Named turns come first, each shown by rows before and after it. Which turns, in which order, take the first row of each pair that follows to the second? Write the first one first, as in the answered first pair.
K963:
[ 4 -5  3 -5 -2  2  5 -2  2 -6 -9  2 10 -4 -2  5  6  9 -5  4  1 -4  3] |-> [ 2  2 -1  0 -2  0  5 -1  1 -9 -7  3 14 -3 -1  2  5  9 -4  7  1 -6  1]
[ -6  -1 -10  14   9 -16  -9  15   8  17  33 -20  -3  -3  15 -11  -2 -11
  19 -12 -20  17  -3] |-> [  3 -24   2  -6   8  -4  -5  12  12  26  19 -17 -17  -6  13  -2   4  -5
  15 -17 -21  24   8]
[  2  -2 -10   5   0   0   1   3   3   2   4  -4   2   1  -1  -2   0  -3
   5   1   1   0   4] |-> [ 2 -8 -9  3  0  2  1  2  5  4  2 -3 -1  0 -2 -1 -1 -3  4  0  1  1  5]
[ -3 -20  -2  -4 -12   1  -1  -4  13   5  -9   2   2   8   6  11  10   9
  -5   2  10   2  11] |-> [ -5 -12  -4  -6 -12   2  -1  -5   9  -2 -14   8   3   8   3  11   8  10
  -7   7  13   2   6]
K444:
[  2 -20   5  11   1  -5  -3  -2   7   9  10 -13  -4   0   3   2   2  -5
   3 -15  -7   3   6] |-> [ -5 -16  13  -3  -4  -4  -4 -10  -1   1   2 -14  -9   7   4  13   4  -2
 -10  -9  -2  -4   5]
[ -4   7 -10   5  -7  -5  -5  -9   0 -16  -8  13  12   1   7  -2   2  -7
  -3  13  32  -5  10] |-> [  3   2 -17  13  -3  -5  -3  -3   7  -9   0  11  17  -5   6 -10  -1 -11
   6   8  28   0  12]
[-18  15  -6  20  -6  -3 -15   4 -11  -7  15 -18  -5   7   8   9 -17 -13
  -3   5   5   0   2] |-> [-18  15  -6  22  -5  -2 -16   4  -9  -6  16 -18  -4   8   8   8 -17 -14
  -3   5   4   1   2]
[  8  -2   9 -10  -2  -5   2  11   9  -1  -7  -1 -13   0  -8  -3  -5  -2
  -2 -10  -6   3  -9] |-> [  6   0   9 -14  -2  -5   2  10   8  -4  -9  -1 -12   2 -10  -2  -5  -1
  -6  -8  -5   1 -11]
K751:
[-6  6  6  4 -2 -4  2  5 -1 -2 11 -3 -1  5 10 -4 -4 -5 -2  5 -1 -3 -3] |-> [-6  4  8 -6 -5  1  4  3 -3 -4  0  2 -5  6  8  2 -2  0 -7  9  5 -2 -4]
[ -4 -11   4   7   0  -6  -7   8   0   3  13  -2 -10  -9  -1   3  -6  -9
  -2   4 -10   4   1] |-> [ -5 -12   8  -7  -2   1  -5   4  -2  -3  -3   4 -12  -6  -4  10  -4  -2
  -7  10  -3   6   1]
[ -8  17  12  -3   3 -10  -3  10   6  -2   8   1   1   7  13   0   7   6
   0  -6  -5 -10 -12] |-> [ -7  17  12 -11   1  -3   0   7   5  -5  -5   8   1   6   9   2   8  13
  -3   1   2  -8 -13]
Now pairs of rows:
(2 to 3 turns a pair)
[  7   9  -2   5   8  12   8   7  -4   1  -6  13   5  -5 -14  -3  -8  13
  -1   7 -12   9   0] |-> [  6   9  -6  15  12   5   7  10  -2   2   7   6   9  -6 -10  -7  -9   8
   5   4 -17   5   3]	K963 then K963
[  4  -1 -22  -4   6  10  12   0   5  -6 -18   9  12 -18 -19 -10  -6   1
   6  10   5  11 -13] |-> [  8 -11 -23  13   7  -1   9   2  13   7   1  -5  14 -20 -15 -16  -5 -10
  17  -2  -4   5  -4]	K963 then K963 then K963
[ 9  5 -3  2 -2  0  3  5  0  1 -1 -1  8 -1 -3  5 -3  1  3  9 18  8 -2] |-> [ 7  3 -1 -1 -5  3  2  3 -2  0 -4  0  6 -1 -3  8 -2  3  0  9 19  7 -2]	K751 then K751 then K751
[ -1   1   1  19   5  -1  -6  -2  -9 -13   7   7  -4   6 -12   6   7  -5
  17 -13  -8 -14  13] |-> [  1   3  -2  20   8   0  -5  -2  -8 -12   5  10  -2   4 -15   2   6  -3
  17 -10  -6 -13  12]	K751 then K751 then K751
[  4  -8  -6  -2  14   4   0  -3   6  10 -20  -3   9  -2  -4  -1  -2  -2
   8   0   8   3   6] |-> [  1   4  -9  -2  13   3  -1  -5   2   3 -22   0  14   0  -7  -1  -4   2
   6   5  11   1   0]	K963 then K963
[  7  10 -14   6  12   3   8   6   1   1   6  17   7 -12   0 -15  -5   3
   7  -2   1  19 -13] |-> [ 11  -3 -11   7  11   1   7   8   5  10  11  11   3 -14   2 -16  -4  -1
  11  -9  -5  17  -3]	K963 then K963
[ -1  -4   5  -2   8   9   3  -5 -12   1 -17   8   0  -4   1   1   2   3
   2  -1   3  12  -7] |-> [ -6   8   0  13  10  -4  -2  -2 -10   0   3   1   6  -3   7  -6  -2  -6
   8  -6  -5   7 -10]	K963 then K751
[  2 -13   5   4  -2  -4  -1   4   6  17   3 -11  -1  -5   2   2   1  -8
   4  -8  -4  -3  10] |-> [  5 -11   0   7   0  -4  -2   4   7  17   5 -10   3  -6   1  -1  -1  -8
   9  -6  -2  -2   8]	K751 then K751 then K751
[-12  13   1  -4  -5  -4   2  -5  -5 -14  -2  -6   7  10  -3  12   5   0
 -13  15  10 -18   2] |-> [-10  12  -5   1  -5  -6   2  -4  -3 -16  -1  -7  12   9  -4   9   4   0
  -9  18  14 -19   3]	K963 then K751
[ 9 -8 -1 -8  8 12 10  0  2  6 -6 11  0 -7 -2 -2 -3 11  2 -1  1 11 -4] |-> [  4   8 -10   9   9   1   6   5   0   3   9   6  12  -4   0  -9  -8   5
   6   2  -1   4 -10]	K963 then K963 then K963
[  0   9  -9  -9  -1   6   5  -2   3  -7 -20  11   4  -4  -8  -2   1   6
  -5   7  16   6  -4] |-> [ -4 -10   9 -12  -4  -5  -1  -4   9   9  -3 -12 -17  -1   3   3   8 -10
  -6 -11  -4  -1  10]	K751 then K963 then K751
[ -3  -4   4  11  -4 -10  -5  -1  -2   2   8 -14   7   8   3   7   6  -5
   4   4   3 -16   9] |-> [ -1 -10  11  -8  -4   3  -1  -6  -4  -1 -11  -4  -1   7   1  13   8   4
  -5   9   9  -9   9]	K963 then K963 then K963
